In the data rows, zero lies at 4.5, halfway between 4 and 5.
Two rows play each game, the first against the second. How much does the first row win by? 15 is about a draw, 30 a big win and 0 a big loss. Wins can go round in a circle: one row can beat a second, the second a third and the third the first. Each row has two weighted sums of its numbers, A and B, taken from their middle values. A row wins by its A times the other's B, less its B times the other's A.
[4 7 5 3 3 4 5 4 3 2 2 1 4 4 4 7]
[4 5 6 6 2 6 3 4 4 5 3 6 5 3 1 3]: 15
[4 4 6 5 6 5 1 1 1 4 4 4 4 5 6 5]
[5 4 2 2 5 5 6 5 4 1 2 2 5 4 2 3]: 20
[6 5 4 4 3 3 6 7 5 5 7 6 4 3 3 2]
[5 5 3 4 3 1 5 6 5 6 8 5 4 3 3 3]: 15
[3 6 6 5 5 5 4 2 2 1 2 4 3 4 5 7]
[5 5 5 5 5 5 6 6 6 6 8 7 4 5 4 4]: 18
[7 6 6 5 4 5 7 8 7 6 6 4 6 7 5 4]
[4 4 5 3 3 1 3 4 5 7 7 6 3 4 4 3]: 15
[5 6 6 4 5 7 5 5 6 5 9 4 5 6 6 5]
[5 5 4 7 6 5 3 1 2 4 3 2 5 4 5 6]: 17
[5 5 4 4 3 7 5 7 7 5 5 2 8 6 5 5]
[5 2 3 3 3 1 2 6 6 6 5 6 5 5 4 6]: 10
[4 5 5 5 4 6 2 1 2 1 3 5 4 6 5 5]
[5 4 4 4 4 4 5 4 3 5 5 7 4 2 1 2]: 22
[4 3 7 5 3 5 4 5 5 3 5 7 4 3 1 1]
[2 1 3 4 5 5 3 4 3 2 3 4 1 6 5 5]: 18
[3 7 5 5 4 4 2 2 3 3 3 5 2 6 7 6]
[4 7 5 6 4 4 6 7 5 5 4 7 5 4 3 2]: 24
[3 4 3 3 5 5 5 4 3 5 5 8 3 2 2 2]
[5 4 5 3 6 4 5 6 6 7 7 7 4 5 4 4]: 14
[4 5 4 6 6 4 2 2 4 2 4 5 3 2 2 2]
[6 5 5 3 4 8 6 6 7 5 6 6 6 6 6 6]: 13
[7 4 4 5 6 4 2 3 2 3 5 2 6 4 5 7]
[6 6 7 5 4 3 6 6 6 4 8 8 5 3 4 3]: 21
[5 6 6 5 6 8 3 2 4 4 5 4 6 7 5 6]
[5 4 4 5 5 7 4 5 6 6 5 3 6 6 8 7]: 19
[1 3 3 3 5 5 5 4 4 3 2 3 5 2 2 5]
[5 4 3 2 3 5 7 4 6 2 2 4 4 3 3 1]: 21
[2 2 3 3 4 2 2 3 7 6 5 5 3 3 3 5]
[4 4 4 3 2 2 3 5 5 6 7 7 2 4 4 4]: 16
[3 1 5 5 5 3 3 5 2 2 3 3 2 7 7 6]
[5 5 6 5 4 3 6 6 5 6 7 8 4 3 3 3]: 12
[4 1 2 4 3 3 3 5 5 3 4 3 4 6 5 8]
[1 2 3 2 4 4 3 2 5 5 4 5 3 3 2 4]: 15
[4 3 6 5 5 7 3 4 5 6 6 4 6 6 8 8]
[5 6 6 6 5 3 6 6 6 7 7 7 5 3 4 4]: 15
[5 3 3 3 3 1 3 6 6 6 4 7 5 4 5 3]
[3 3 4 3 3 3 4 5 6 6 8 7 2 3 4 3]: 12
[6 5 5 5 5 5 1 2 2 4 4 4 6 5 7 6]
[3 5 5 4 5 5 3 2 1 3 2 4 3 4 5 6]: 15
[6 5 5 6 4 1 5 8 5 7 5 5 6 4 4 2]
[3 4 2 3 3 4 4 5 5 7 4 4 4 2 3 1]: 23
[4 3 5 5 4 5 2 3 4 3 5 5 2 2 2 1]
[4 6 5 5 5 3 5 5 5 0 5 4 5 5 5 5]: 3
[3 4 7 5 3 4 6 6 4 5 4 8 4 2 3 2]
[5 5 6 4 4 5 7 7 6 7 7 6 5 5 5 3]: 15
[5 7 5 5 6 7 4 1 4 2 5 3 5 7 5 6]
[4 6 6 4 5 4 2 2 3 2 2 4 2 5 4 8]: 13
[3 2 4 3 4 6 4 3 3 3 5 6 3 2 2 3]
[6 3 4 4 3 5 6 4 4 6 5 8 4 3 4 3]: 12
[5 5 5 4 6 4 3 2 1 3 4 2 3 4 7 6]
[5 6 5 8 3 3 6 5 4 4 2 6 4 5 2 2]: 18
[3 1 3 4 3 6 4 2 3 4 3 5 4 2 2 2]
[1 4 4 3 5 4 5 4 2 3 2 3 4 3 2 4]: 16
[4 4 5 6 4 6 5 4 5 7 5 3 5 4 9 8]
[1 2 2 2 5 5 3 3 4 4 5 5 3 3 3 3]: 13
[6 4 5 3 4 2 6 7 6 6 6 5 5 4 2 3]
[6 3 2 4 4 4 5 3 3 2 3 3 4 2 2 4]: 14
[7 6 2 4 4 3 6 5 4 2 3 2 6 6 5 5]
[5 5 4 4 5 7 4 5 5 7 5 4 7 6 8 7]: 12
[5 5 5 5 5 4 5 6 7 6 8 8 4 3 4 4]
[0 1 3 3 6 5 4 3 3 3 4 4 1 4 5 5]: 16
[5 4 6 6 8 6 2 1 2 3 4 4 5 4 5 6]
[5 7 3 6 6 4 4 4 2 2 4 4 4 2 2 3]: 15
[6 5 7 4 4 2 7 6 6 6 7 6 4 3 4 2]
[8 5 5 5 5 7 3 4 5 6 5 4 7 6 6 7]: 6
[4 5 6 4 5 7 6 8 6 8 4 5 5 6 4 3]
[6 2 3 5 5 5 5 3 3 1 3 2 4 3 3 5]: 23
[8 5 4 4 3 8 4 5 5 6 5 5 6 5 7 6]
[4 7 7 5 5 4 6 5 5 5 5 8 4 4 4 2]: 17
[4 7 6 8 2 4 7 6 5 3 4 5 5 2 6 3]
[7 5 3 3 4 5 5 2 4 4 3 1 5 4 5 6]: 6
[5 6 6 4 5 7 1 2 4 3 4 6 6 5 5 5]
[5 8 6 5 3 5 6 7 6 6 6 4 7 7 6 6]: 14
[4 5 4 5 4 4 5 5 7 6 7 8 4 3 4 4]
[3 3 5 4 4 6 4 4 3 2 4 5 5 1 1 3]: 13
[3 4 6 6 5 6 6 6 6 6 8 7 5 4 5 4]
[4 5 6 5 5 3 7 5 6 5 6 8 5 3 3 3]: 14
[4 4 6 5 4 4 5 5 6 6 7 8 4 3 3 2]
[6 5 3 4 3 1 7 7 6 6 5 4 6 5 3 4]: 16
[4 2 7 5 5 6 2 3 3 2 4 3 3 3 3 3]
[5 4 4 3 3 1 4 6 5 6 7 6 4 4 3 2]: 19
[2 6 4 6 4 6 7 7 7 6 5 4 5 4 5 4]
[4 5 6 5 5 5 7 6 7 6 7 7 5 3 3 4]: 17
[6 4 4 7 4 3 7 4 6 7 4 2 4 5 7 5]
[3 4 7 6 4 6 3 1 2 3 4 5 5 6 5 7]: 17
[6 5 5 4 3 7 6 8 7 6 6 4 6 6 5 4]
[0 2 4 3 6 5 4 3 4 3 3 3 2 3 5 5]: 20
[4 3 3 4 3 5 6 5 3 6 4 7 6 4 3 1]
[5 5 5 5 5 4 7 6 6 6 7 8 5 3 4 4]: 27
[4 4 6 5 5 6 1 2 2 3 5 3 5 3 6 6]
[7 5 6 5 6 4 8 5 6 6 7 6 5 6 5 4]: 17
[5 5 5 3 7 4 2 1 3 3 3 3 2 5 5 7]
[7 5 3 5 6 3 5 5 4 2 3 1 5 4 2 5]: 14
[6 4 4 4 5 4 3 1 3 4 3 3 2 5 6 8]
[5 6 5 4 7 4 2 3 1 3 3 4 6 6 6 5]: 16
[5 3 4 5 2 4 5 3 5 3 3 5 4 4 1 1]
[3 4 6 5 6 5 5 6 6 6 8 7 3 5 5 4]: 10
[7 6 5 4 5 5 5 2 3 3 0 3 4 4 3 5]
[9 5 6 5 5 4 4 3 4 4 3 3 5 5 6 5]: 16
[5 5 5 5 4 3 6 5 8 6 7 7 4 3 4 3]
[4 7 6 7 4 5 4 3 3 5 4 6 4 2 2 3]: 19
[6 5 6 6 7 5 2 2 1 3 4 3 4 6 7 5]
[4 4 3 2 3 3 4 5 5 6 7 7 3 3 4 3]: 16
[7 2 2 2 5 4 7 6 5 4 3 2 4 4 4 4]
[5 5 6 4 5 8 6 6 7 7 6 6 4 5 5 6]: 19
[3 4 4 4 4 5 3 3 2 2 1 2 4 6 3 4]
[2 7 6 3 6 7 6 6 7 6 6 4 4 5 5 2]: 9
[3 1 2 5 3 3 4 2 3 6 6 4 7 6 5 5]
[3 3 3 2 5 5 3 3 3 2 3 3 2 5 6 7]: 14
[3 4 2 3 5 5 5 5 4 2 2 1 3 3 4 5]
[6 6 4 5 3 4 5 3 3 2 1 2 5 7 4 3]: 14
[3 8 7 6 5 3 4 3 5 2 6 4 4 5 2 2]
[5 4 6 5 6 5 2 2 0 3 4 3 5 4 6 4]: 26
[5 5 4 3 4 8 5 5 4 7 6 4 5 6 7 6]
[8 4 5 5 4 3 5 6 5 3 3 1 5 6 6 5]: 19
[4 6 5 4 5 8 6 6 7 6 5 6 6 6 5 5]
[4 4 5 4 4 4 5 5 6 6 7 8 4 3 2 3]: 15
[2 2 5 4 4 6 4 3 3 3 4 6 3 2 2 3]
[8 4 4 6 6 4 2 4 4 4 3 2 7 6 6 6]: 14
[6 4 4 4 2 1 4 5 6 7 7 6 3 4 3 2]
[5 7 6 6 4 4 4 4 3 5 3 7 4 2 2 2]: 22
[3 7 6 7 5 1 7 6 6 3 5 6 6 5 3 4]
[2 6 5 6 2 6 7 8 6 5 5 4 5 4 3 5]: 13
[5 5 6 6 5 6 3 2 3 2 2 3 4 5 5 6]
[5 3 4 5 4 4 4 5 7 6 8 7 3 4 4 3]: 16
[5 2 5 3 3 6 4 3 3 4 5 7 3 2 3 2]
[7 5 5 4 4 3 6 7 7 6 7 6 4 3 5 2]: 18
[6 5 5 5 5 7 2 1 4 3 4 6 4 6 7 6]
[7 5 4 7 5 7 3 6 6 6 4 4 7 6 7 7]: 20
[4 7 6 7 4 4 7 7 7 5 6 5 7 6 5 5]
[6 5 4 4 3 3 6 5 5 6 6 8 4 4 2 3]: 17
[5 5 3 4 4 3 6 7 7 8 6 6 5 4 3 3]
[4 4 5 3 5 3 4 5 5 7 6 8 3 2 3 2]: 16
[6 7 6 5 4 4 7 7 6 6 6 4 6 6 4 6]
[3 6 5 5 5 5 3 2 2 1 3 5 4 3 3 6]: 16
[5 3 1 3 5 3 7 5 4 3 3 2 3 5 5 4]
[6 5 6 5 6 5 1 1 2 4 4 3 5 6 5 5]: 12
[4 4 6 5 6 6 1 3 2 4 4 5 3 6 6 7]
[4 2 4 5 5 5 6 4 2 1 2 4 3 1 5 3]: 17
[6 4 5 6 4 2 7 6 6 4 3 2 6 6 6 5]
[4 6 5 7 4 6 7 7 7 5 5 6 5 5 3 5]: 17
[7 5 5 4 5 8 5 5 5 7 7 5 6 5 6 6]
[5 6 6 6 3 3 8 7 6 4 4 5 8 6 5 6]: 23
[3 5 6 4 5 9 5 5 4 7 5 5 6 5 5 5]
[6 8 6 6 3 3 6 7 3 2 4 5 7 3 4 2]: 19
[5 4 5 4 6 6 2 2 1 3 4 4 3 4 7 6]
[4 7 6 8 5 3 5 6 5 4 5 6 5 4 3 1]: 13
[3 6 5 6 4 7 6 8 6 6 6 4 6 5 6 5]
[3 5 7 6 6 5 6 6 6 6 7 8 4 5 4 4]: 14
[3 2 4 4 6 4 4 2 2 2 2 3 2 4 5 4]
[4 4 5 4 6 6 6 6 9 6 7 6 4 5 5 5]: 14
[5 3 2 1 4 2 6 5 6 6 5 5 3 2 3 3]
[2 3 3 3 5 4 5 5 3 3 2 3 4 2 2 3]: 10
[5 8 6 5 3 2 5 7 6 5 3 4 8 6 4 1]
[1 3 3 4 4 5 4 3 3 3 3 4 2 2 3 3]: 15
[7 9 4 4 5 7 5 5 5 5 6 5 6 5 6 6]
[4 3 2 3 4 2 4 7 8 6 5 6 5 4 5 6]: 16
[6 5 6 5 5 4 7 6 7 7 7 5 7 6 4 5]
[5 6 6 4 4 8 6 7 7 6 5 4 8 5 5 3]: 13
[5 3 1 3 4 1 5 5 6 5 3 2 5 5 4 6]
[7 4 4 6 4 8 3 4 5 5 5 6 6 7 6 6]: 11
[4 3 4 4 5 4 4 4 4 4 4 0 4 5 5 6]
[7 5 3 2 3 3 7 4 5 6 4 3 4 3 2 4]: 11
[4 5 5 3 3 3 4 6 6 6 8 7 4 3 3 3]
[2 5 0 3 3 3 4 4 5 5 4 4 2 3 3 3]: 17
[5 7 5 5 4 6 6 8 7 6 5 4 6 7 6 5]
[5 5 4 4 4 3 7 5 4 6 5 7 5 2 1 2]: 17
[8 4 4 5 4 6 5 7 6 7 4 3 6 7 6 7]
[4 3 5 5 6 3 3 3 1 4 3 4 2 7 6 7]: 1
[4 7 6 7 5 5 4 4 4 4 4 6 5 2 2 1]
[4 7 6 6 5 5 7 6 6 6 6 8 5 4 4 4]: 15
